In the rows, 128 means zero.
Named moves, each a turn or a mirror, and the order they were made in; the first pair answered
F:
[121 137 146 158 134 129 120 139 132 128 117 151  91 134 138 155 118 126
  89 145 125  94 138 105 129 129 138 157 104 128 129 126 106 126 136  96] -> [106 118 157 139 145 131 140 135 130 119 130 131  99 117 139 157 122 120
  93 138 112  86 122 129 113 131 141 141  89 137 127 141 121 124 144  98]
[105 161 127 127 106 163 114 145 129 196  90 129 164 134 128 131  90 109
 115 126 109 118 128 177  82 134 158 104 155 120 117 147 172 103 126 123] -> [115 171 119 139  98 162  99 149 132 205  83 138 162 143 128 133  88 112
 112 133 119 126 140 157  97 135 159 113 161 116 119 137 161 102 122 119]
[126 140 114 124 108 103 147 148 136 116 121 106 112 131  62 188 172 150
 152 124 138 136 112 132 125 168 146 123 122 155 102 140 118 132 101 116] -> [133 145 111 133 105 104 139 149 138 119 116 113 111 138  60 187 172 150
 150 128 141 140 120 121 132 172 146 128 125 152 105 137 116 130  98 114]
K:
[146 102 146 162 117  98 137  98 110 158 126 126 134 168  89 117 143 134
 173  96 166 158 147  98 152 141 142 126 156 143 126  90 152 122 124 131] -> [144 128 140 165 107 118 108 100 110 157 108 150 123 170  93 123 131 146
 141 126 173 154 137  88 167 135 145 153 150 136 134  81 134 147 123 113]
[ 97 150 124 135 115  82 123 146 115 147 101 130 111 150  69 116 132  97
 172 100 126 162 121  92 110 177 108 117 128 146 157 157 128 130 117 194] -> [ 94 172 115 141 103 100  92 148 115 154  82 155  99 152  71 122 121 107
 137 128 134 155 114  79 125 173 115 140 127 137 164 146 110 152 118 178]
[105 141 124  95 132 154 135 115 161 136 146 142 185 136 125 119 157 121
 125 125 147 126 100 148 105 164  91 148 127 148 123 129  97 144 136 155] -> [110 142 121  98 131 147 140 115 161 143 148 139 189 136 125 115 156 119
 131 122 149 128 107 144 105 169  91 143 131 145 121 130  95 142 132 159]
[106 150  97 139 181 195 146 105  90  90 129 176 117  97 137  83 154 108
  99 169 150  52 118 148 163 114 119 155  97  95 153  85 183 130 123 106] -> [104 122 109 130 197 174 188 100  89  81 149 143 131  95 135  73 167  91
 142 133 141  57 122 164 139 118 113 123  98 102 141  97 204 105 125 128]
V:
[135 113 136 119 138  60 182 147 102 115 129 114 176  96  49 130 162  94
 166 107 176 110 106 117 102 139 131 170 164 117  83 135 146 125 118 101] -> [141 116 146 145 145  67 145 138 104 105  96 156 168 118  59 124 149 105
 154 137 195 119  93  90 130 123 137 201 166 111  96 118 134 139 122  89]
[193 164 137 160 101  74 101 117 139 125 132  99  84 113 112 179 153 155
 134  99 132 146 147 135  78 156  92 152 154 123 128 126  90  91 118 116] -> [192 173 140 170 102  87  73 114 132 115 109 132  88 129 137 165 144 168
 122 124 150 150 141 123 104 145  94 174 155 119 138 112  80 104 120 113]
[151 124 145 173 154  84  56 110 155  92  77 183  77 177  90 136 157 109
 135 191 200 146 117  96 177  84 150 183 147 128 147 119  98 111 154  74] -> [ 97 163 118 104 104 150  73 124  81  84 106 184 126 163 185  79 147 159
 122 208 198 117 154 145 207  98 137 166 147 103 148 117  79 147 168 149]
[163 110 131 151 137 100 132 131 157 131 124 121 132 142 113 121 136 112
 175  99 121 136 137 113 121 130 120 123 138 131 133 135 130 101 108 142] -> [162 113 133 159 138 109 106 128 151 123 104 144 129 156 130 112 124 121
 169 122 136 141 134 101 143 122 122 141 138 126 141 127 122 111 111 139]
L:
[117  99 164 100 105 104 165 134 121  99 161 111 144 123 188 127 158 125
 124 144 106 148 140 193 120 126 106  84 125 121 168 188  93  91 160 167] -> [151 125 145 133  90  88 148 138 134 126 150 119 138 149 176 132 157 123
 141 133 117 171 183 143 137 136  93  89 155 105 169 174  71  74 136 173]
[124 107 137 190 166 149  81  70 157 147  59 128 161 133 104  65 147 112
 163 124 101 182  93  98 114 117 135 103 153 137 122 142 161  59 161 122] -> [105  95 146 174 174 159  92  68 151 132  61 118 162 115 109  61 148 116
 154 130  96 169  71 123 105 112 141 103 140 144 122 150 171  68 167 120]
[ 94 121  94  98 147 129 130 140  87 103 171  91 128 126 185 157 127 144
 169 119 104  89 156 146 127 150  92 113  94 129  85 127 122 114 158 169] -> [124 142  82 123 139 113 118 140 100 121 160 100 121 144 175 159 129 138
 182 117 118 110 188 111 143 156  80 119 117 117  83 117 103  99 141 172]
C:
[155 108 145 123 147 123 137 111 146 102 121 119 132 122 112 124 145 143
 117 126 131 138 100 109 122 112 130 135 100 139 144 152 137 115 131 108] -> [159 116 139 127 141 120 132 114 155 106 117 121 127 125 109 130 146 140
 111 128 127 139 104 102 122 114 129 134 103 133 143 153 132 113 127 103]
[ 58 156 121 147 128 179 142 120 127 179 171 142 140 161 122 148  82 155
 137 145 168 123 129 130 150 120 142 130 127 114 173 144  64 181 139 149] -> [ 49 138 129 137 138 180 157 118 114 171 179 132 147 158 124 138  81 151
 146 137 165 122 118 147 139 119 147 124 122 125 168 142  76 183 147 154]
[172 133 107 173 119  99 109 104 106 162 135 157 129 178  81 133 147 126
 171 101 162 156 164  76 167 131 125 157 179 134 115  74 118 109 120 155] -> [145  98 125 150 132 106 146  99  79 151 154 138 152 173  83 121 150 121
 195  83 167 150 142 108 150 125 136 153 164 161 105  68 154 116 141 166]
Then:
Each pair is two moves apart.
[128 110 152 138 162 106 114 121 156 113 101 141 108 136 121 112 135 124
 135 137 126 124 103 128 132 104 127 131 127 131 136 132 130 120 136 109] -> [125 119 148 136 154 112 111 122 142 109  98 153 121 144 143  93 131 135
 148 143 133 128 115 122 147 106 126 129 135 125 136 126 125 125 137 125] => K V
[150 175 120 149 127 143 115 116  58 138 116 171 134 156 108 106 127 153
 147 141 175 158 144  53 192 115 150 187 158 154  98  27 124 187 130 123] -> [134 166 103  93 111 138 204 130  50 165 191  75 156 102  84 120 153 127
 172  75 133 140 171 106 132 156 141 117 152 159  72  61 150 155 128 158] => V V
[170 142 111 149  76 178 123 135 121 112  89 132 139  84 140 178  86 132
  93 172 111  89 139 100 146 107  93 156 115 144 113 125 130 133 139  91] -> [160 132 117 136  79 178 140 136 128 104  97 118 136  67 140 181  92 129
  88 170 102  77 131 120 131 108  94 145 105 144 113 140 136 131 141  90] => F C
[132 182  74 132  81 150 120 149 117 186 142 138 122 137  90 150 114 124
  82 161 158 119 171  87 149 169 130 164 146 120 104 105 104 162 122 115] -> [ 97 135 102  95 111 157 161 144 122 157 169 100 123  95  71 163 120 112
  74 147 133  87 111 154 100 163 146 145 100 152  95 134 143 168 145  96] => L V
[151  90 158 159 126 114 107 126 108 113  73 145 142 151  94  86 157 131
 115 139 165 157 106  71 146  85 145 135 136 135 131 101 135 117 128 134] -> [164  85 155 163 128  98 126 128 121 124  85 124 144 147  85  88 166 118
 139 117 157 162 121  68 136  93 139 115 142 136 125 112 139  94 122 145] => F L
[136 109  90 105  97 137 127 174  53 173 164  92 145 125 129  92  74 136
  54 104 134 114 146 128 138 119  77 109 171 106 133  97 113 137 103 163] -> [152 112  89 127  98 130 104 175  78 186 154  94 121 122  83 124  74 125
  28 105 131 115 130 112 129 118  87 126 167 107 132  96 108 136  96 122] => V K
[118 112 144 122 134 149 143 114 104  90 118 155 120 118 127 138 132 131
 138 122 128 127 112 125 115 135 140 131 119 142 147 103 147 139 134 116] -> [130 112 141 134 131 136 148 108 103 103 117 157 122 131 119 136 132 127
 158 110 135 141 132 105 122 139 133 128 132 144 144  92 148 129 128 126] => L C
[166  84  90 126 148 105 157  90 112 149 164 122 123 111  88 110 179 110
 195  74 176 135 156 129 116 106 125 123 135 146  92 133 181  88 120 159] -> [130  69 108  97 157 131 161  86  94 120 166 125 125  95 101 105 170 121
 173  93 172 111 109 173 106  94 136 130 102 161  96 137 197 118 140 150] => F L
[ 98  73 121 106 149 147 103 132  85 156 147 125 159 147 184  73 136 180
 143 122 183 127  97  75 123  99  88 184 141 149  83 118 135 170 139  84] -> [105  57 118  95 152 128 147 136 100 173 181  77 157 123 144  96 153 155
 162  83 158 126 103  91  83 119  88 154 136 159  67 134 154 142 133  83] => V V
[126 146  96  76 108 151 161 156  72 141 143 101 114  73 106 120 126 176
  92 137 120  99 115 101 136 135 136 125 116 114 108 136 124 160 173 165] -> [145 149  86  89 102 134 169 158  90 160 149  89 100  76  74 139 132 159
 101 118 120 111 131  82 124 141 131 120 123 114 102 137 120 144 161 156] => F V
[124 103 143 123 124 116 172 112 148 101 149 102 122 101 131 143 150 111
 140 115  96 131 118 150  92 140 128 101 122 131 136 153 125  96 136 144] -> [151 134 133 161 115 109 117 117 178 111 111 141  99 117 135 150 139 120
 110 145 103 142 127 107 123 137 118 123 133 105 151 150  90  98 124 124] => C V
[200 121 126 147 125  78 141 114 126 162 142  96 181 100  45 132 149 109
 125  85 107 127 130 111 128 149  97 119 122 150  79  90 141 120  87 131] -> [206 141 118 164 117  91 105 110 120 162 121 134 170 117  49 130 137 122
 103 114 127 134 133  84 159 140 100 149 128 143  86  71 125 142  86 121] => L F
[130 146 120 122 117 132 106 147 149 116 116 149 120 121 155 126 127 146
  96 159 109 128 133 132 123 133 119 131 122 113 155 141  96 136 129 126] -> [125 114 134 113 134 114 145 142 149 105 138 120 133 114 153 116 137 134
 137 126  95 129 129 155 101 135 118 102 115 127 148 154 124 111 132 142] => K K
[127  81 121 162 156 130 113 142 100  82 143 141 126 153 126 101  91 104
 154 136 156 146 141 136 128  83 148 142 100 123 118 149 148 129 129 121] -> [121  99 108 152 140 140 115 144  88  89 146 140 135 153 147  86  88 115
 153 136 157 145 157 136 142  86 144 141 108 115 119 149 141 133 125 141] => L V
[126  74 163 165 175 107 149 115 127  93 117 133 132 147 123 117 132 113
 173 126 140 130  95 135 121 103 127 120 114 138 143 130 157 119 135 124] -> [139  80 155 175 170  98 149 117 134 104 119 131 129 152 118 119 136 107
 181 118 146 139 113 118 125 108 123 115 127 133 142 129 149 107 124 131] => L F
[120 131  97 119 121 144  91 103 106 147  96 158 122 127 140 140 105 142
  89 155 161 120 106 119 130 116 133 150 123 124 128  95  97 147 105  95] -> [ 92 111  99  81 122 154 137  95  75 140 131 124 145 111 142 129 111 139
 111 128 157 111 104 159 110 125 133 130 114 143 113  95 125 151 118 120] => C V
[ 90 113 153  97 152 137 146 149 132 100 158 126 125  93 165 156 149 140
 138 144  71 105  72 167 108 157 170 110  62 149 105 174 155 108 151 158] -> [130 121 137 126 140 100 157 154 158 134 166 105 120 104 141 163 163 123
 175 107  69 131 129 129 105 177 148  88  97 134  99 179 143  63 127 177] => L F
[145 106 129 145 152 122 119 118 118 146 122 142 112 140  62 148 134 106
 136 131 172 141 116  78 124 104 144 172 144 161 110  84 148 127 131  77] -> [153 100 127 142 153 110 136 121 127 153 133 120 113 138  54 149 142  96
 152 110 165 143 127  81 114 112 142 157 151 161 105  92 152 109 128  86] => F L
[154 135 141 167 134 130 105 127 157 151 154 162  87 166  58 150 103 130
 138 141 117 125 103 107 127 134 134 140 123 166 132 110 126 136 106  65] -> [128 119 158 154 145 148 101 123 145 123 143 176  93 162  93 128  97 145
 129 164 117 113  75 132 136 117 138 146 107 169 143 111 130 155 124  62] => F V
[125 105 146 107 126 131  90 147 131 104 125 168 112 129 180 147 118 130
 118 151 116  93 103 130 113 118 141 135 103 132 125 138 125 163 158 147] -> [128  97 145  96 125 117 126 150 140 115 150 129 109 112 151 162 132 114
 134 123 100  91 110 141  84 131 136 111  99 138 112 151 138 146 153 145] => V V
[ 72 108 137 126 127 133 121 110 117  97 123 147 137 141 129 119 107 158
  82 164 159 106  65 153 117  90 147 163  89 125 134 104 136 167 168 103] -> [130 162  86 169  81 100 113 122 127 161 130 146 134 174 112 125 114 149
 119 136 173 149 169  69 146 124 114 155 156  88 127  87  93 124 124 139] => V L
[151 133 116 130 157 159 161 132 163 145 133 153 134 103 133 119 121 102
 127  86  94  99  98  95  89 157 132 155 127 137 149 180 124 131 158 130] -> [140 133 116 128 158 167 154 128 158 137 130 164 133 101 137 119 115 109
 117  97  97  94  88  98  96 151 137 163 122 139 147 175 125 144 162 123] => F L
[117 130 113 115 139 160  88 144 101 113  91 169  86 101 221 110  74 200
  76 214 165 123  64 116 160  55 154 163  78 139 104 117  92 149 142  86] -> [112 174  64  68  85 172 139 167  67 156 145 121 120  83 251  90  86 207
 101 178 151 116 143 126 155  99 128 118 106 109  91 126  73 135 129 162] => L V
[ 79 111 156 126 138 175 119 129  82 104 132 172 152 164 140  78 132 159
 109 147 155 108  99 130 161  93 148 180 122 143 112  89 143 172 141 120] -> [109 112 149 156 140 147 119 124  89 121 128 174 156 191 132  70 134 148
 148 127 170 136 134  92 172  94 139 177 150 139 110  77 141 145 126 136] => K F
[140 123 131 143 130 108 123 113 123 143 124 138 126 144 107 143 142 126
 138 118 132 126 131  98 122 134 121 119 140 119 127 127 126 139 115 120] -> [137 115 135 133 133 108 137 113 124 141 134 124 128 134 109 144 148 121
 144 111 123 122 125 114 110 136 124 110 135 124 128 135 135 138 118 121] => F L
[121  75 131 148 137 111 133 112 116  91  82 157 128 151 123 145 131 132
 133 142 117 149 107 111 165 117 133 116 128 155 167 146  86 163 128  84] -> [101  73 132 122 134 128 149 116  98  84  95 147 144 143 151 130 132 141
 131 142 112 135 104 138 160 121 132 105 116 153 169 150  90 171 136 103] => F V
[146 123 132 134 130 138  91 125 123 127 120 137 111 145 128 146 123 114
 104 126 150 120 109 135 126 108 140 131 134 124 122 122 120 124 127 111] -> [140 107 135 123 140 127 123 125 123 125 139 111 120 136 125 147 134 103
 127 102 140 119 111 152 109 115 137 109 130 133 117 136 136 110 128 122] => F K
[ 97 123 120 150 116 156 145 162 117 107 122  95 107 122 151 129 138  93
 113 142 162 145  79 161 109 103 123 118  89 122 125 144 148 146 159 148] -> [107 157  96 150  90 166 133 168 102 128 120 106 113 134 163 120 134 105
 113 143 170 150 117 137 130 115 114 122 110 102 125 128 124 148 150 169] => F V
[142 140 142 160 130 121  77 107 172 118  89 172 102 123 113 163 108 121
  77 171 129 113  71 120 125 110 143 153 101 132 135 131 123 140 135  60] -> [172 153 126 182 119  93  80 108 188 141  89 160  97 135  95 167 116 110
 102 146 132 134 112  85 126 123 130 145 129 120 132 125 111 111 116  73] => F L
[152 148  99 160 104  95 150 132 136 167 130 153 151 134 117 155 153  90
 155 128 128 121 131 119 110 143 109 114 155  93 113  68  67 123 137 105] -> [138 154 105 157 104 115 127 128 127 154 117 180 153 139 128 148 143 105
 130 158 139 115 107 123 127 129 122 136 143  97 116  56  62 153 146  92] => L F
[127 133 111 108 131 113 123 153 123 123 150 120 140 119 163 116 118 115
 124 107 106 142 151 144 109 152 105 118 151 116 125 139 124  92 129 133] -> [110 136 113  96 126 128 112 153 116 114 146 133 138 112 171 122 112 127
  98 126 103 128 133 159 110 145 113 127 139 119 127 139 121 114 137 121] => K L
[155 131 115 166 132 125 101 122 143 141  97 148  96 152  61 163 131 120
  97 139 150 142 127  70 136 117 139 179 136 142 124  93 120 140 125  81] -> [ 94 120 118 105 125 174 137 114  61 111 122 142 149 149 131 105 122 154
 111 145 160 121 120 125 149 113 147 172 123 159 114  76 145 183 156 137] => V C
[124 147 125 131 133 123 139 130 128 130 142 127 146 132 157 111 120 150
 154 123 115 139 135 134 144 125 102 105 140 116 127 121 124 127 116 148] -> [128 154 121 128 126 121 145 136 133 141 149 116 142 121 145 120 124 144
 151 117 106 135 139 139 132 132 105 102 138 114 123 126 122 124 111 144] => K V
[122 160 122 127 116 137 146 123 116 121 114 142  98 156 178  84 126 117
 140 119 105 113 151 112 153 152 102 129 120 128 127 113 117 142 146 170] -> [122 130 134 123 132 115 176 120 134 122 133 107  92 136 143 102 138  94
 153  89  89 107 137 132 117 156 108 109 108 145 117 134 138 119 146 158] => F V
[131 127 131 109 121 139 147 154 143 151 160  95 115  92 108 160 129 110
 108 129  95 108 133 171  94 142 131 115  97 122 134 152 127 124 114 118] -> [169 143 126 158 122 118 104 149 164 161 126 132  98 126  98 166 123 109
 109 139 120 134 155 108 123 137 125 144 122 113 143 133 107 116  96 103] => L V
[120  98 134 143 150 123 151  80 120 103 129 143 124 165 131 140 133 115
 166 128 165 131  71 116 121  86 159 144 107 163 124  91 137 153 155  95] -> [129 100 133 152 149 106 158  78 119 114 132 136 127 169 124 138 136 111
 188 114 168 145  89 104 120  93 150 139 119 162 120  92 136 138 145 108] => F K
[149 143 113 151 129 104 158 126 121 167 130 139 128 155 128 117 121 122
 169  88 131 152 141  90 140 126 133 128 155 114 132 106 134 113 146 137] -> [113 116 133 119 148 122 186 120 103 140 145 125 142 133 137 110 123 128
 162  92 124 131 104 137 118 116 145 116 132 139 129 116 161 129 164 138] => C L
[129 129 128 148 133 122 134 121 149 145 139 124  94 116  79 156 120  97
  91 131 135 113 102 131 105 117 138 138 114 149  98 126 154 140 124  72] -> [131 131 137 161 137 128 110 112 144 128 114 157  96 140 105 138 111 113
  93 158 153 121  98 117 132 103 139 157 118 149 108 112 148 151 125  74] => K V
[ 82 131 130 125  87 157 123 130  57 135 155 129 136 146 104 122 123 132
 100 145 167 131  82 143 155 118 179 165 131 140 125  78 135 163 168 123] -> [ 84 124 121 106  81 144 163 136  57 152 186  86 145 131  84 124 137 117
 130 106 150 129 109 154 132 135 169 129 137 142 112  92 148 137 160 145] => V K
[139  97 139 108 131  98 155 139 160 120 155 104 119 113  96 134 144 102
 128  88 121 126 123 157 108 148 130  96 138 119 120 128 151  96 137 114] -> [161 106 142 152 137  87 106 128 175 118 113 152 103 147  96 129 133 106
 120 114 146 146 124 106 142 131 131 131 150 114 131 104 130 100 129  94] => L V
[140  99 181 125 166 137 139 158 123 109 159 115 123 115 137 153  93 145
 120 146 168 110  85 147  90 105 139 176 122 177 162 111 124 106 114 116] -> [153  94 177 130 166 119 156 160 135 120 172  95 120 107 128 155 101 130
 141 125 158 115 102 142  77 116 129 159 128 174 157 123 127  86 108 125] => L F
[167 174 130 153  80 134 111 134 141 157 112 142 135 138 174 140 124 127
 124 146 152 162 213  85 154 119 121 115 167  72 121 103  96 110 100 154] -> [144 154 143 116  89 129 148 143 175 142 142  87 125  81 180 162 140 115
 110 133  96 127 183 154 105 131 117  73 130  69 129 167 108  92 109 148] => F C
[132 131 162 117 114 131 175 146 151 103 149 105 120 119 167 117 112 119
 131 134  73  98 116 162  98  96 134  88 110  88  98 163 129 100 128 182] -> [141 158 157 145 108 148 109 142 152 100 100 167 101 145 173 116  91 134
  94 179 101 106 106 120 142  78 140 137 117  81 113 134 101 133 129 153] => F K
[198 112 127 173 157 133 100 128 114  99  63 140  84 139  94  90 122 127
 147 128 158 196 120 113 190 115 145 106 159 157 120 105 121 149 124 118] -> [165  78 153 144 180 139 125 121 109  68  78 120  95 115 110  85 126 124
 150 125 139 172  77 165 166 106 153  86 129 175 119 128 146 153 143 118] => F V
[128 139 110  95 119 123 128 151 161 160 139  85  84 109  64 183 137 129
  69 134  88  98  87 182 100 130 154 143 123 153  65 123 100 156 136  60] -> [126 131 121 108 129 127 106 141 163 145 118 111  79 121  71 173 129 136
  59 155  98  99  69 178 116 113 159 162 118 155  78 113  97 169 140  46] => V F
[119 160 120 148 100 125 115 138 198 111 126 189  95 173 190 105 166 108
 167 164  89 128 132 111 154 110 117  81 150  58 148 140  53  95 124 139] -> [ 82 120 142 102 118 136 162 140 194  89 157 148 103 131 184 117 173  98
 165 151  63  96  83 181 112 112 129  57 111  83 136 165  90 101 146 129] => L V
[105  93 154 112 145 115 154 115 100 121 150 126 151 127 143  93 125 136
 166 119 139 116 124 148 113 131 130 133 122 151 124 109 151 139 140 155] -> [103 104 152 117 144 128 132 113  94 118 133 148 146 135 149  95 117 145
 149 141 149 114 118 139 130 121 133 156 124 150 128  98 144 157 142 148] => F L
[153 148  92 130 126 104 156 112 108 112 110 108 157 157 147  85 128 139
 145  99 162 170  88 114 185 110  94 128 152  96 132  96 155 124 132  92] -> [141 148  87 111 119 110 176 119 102 111 129  89 163 144 152  80 132 139
 149  93 153 162  89 137 170 120  92 113 146  94 128 104 165 123 137 106] => V F
[162  97 158 161 134  92 128 137 184 140  96 168 142 142 166 131 125 147
 131 125 134 134 128 116 146  84 139 104 134 116 173 120 106  95 129  89] -> [131 117 138 109 104 123 164 148 143 146 135 138 170 115 205 109 130 166
 130 113 119 115 156 157 144 102 128  74 133 104 164 131 105 104 131 139] => V V
[137 162 136 147 112 161  88 117 140 124 116 148  94 140 113 146 124 132
 109 155 125 115 132 124 112 121 124 156 113 119 132  92 109 139 133 102] -> [116 167 121 106  98 173 128 130 122 137 155 107 112 116 123 142 137 133
 119 133 108 100 151 156  90 141 117 125 109 117 125 108 113 134 133 136] => V V
[118  96 143 120 145 138 126 123 124  65  83 140 131 124 193  94 159 140
 151 152 107 112 106 157 138 104 110  90 112 116 152 151 146 123 132 140] -> [129 112 134 136 139 141  98 123 124  74  66 162 130 138 194  92 152 148
 142 164 122 121 116 132 158  99 109 108 122 107 157 136 131 131 126 134] => F L
[142 161  84 135 112 123 123 157 127 157 122 130 124 141 114 134 121 110
 134 107 134 141 174  88 143 145 126 122 152 105 124 127 101 126 116 135] -> [124 166  90 125 113 149 101 153 113 140 104 158 123 140 130 127 109 129
 105 145 143 129 146 100 156 132 136 148 138 111 131 114 100 163 128 123] => L F
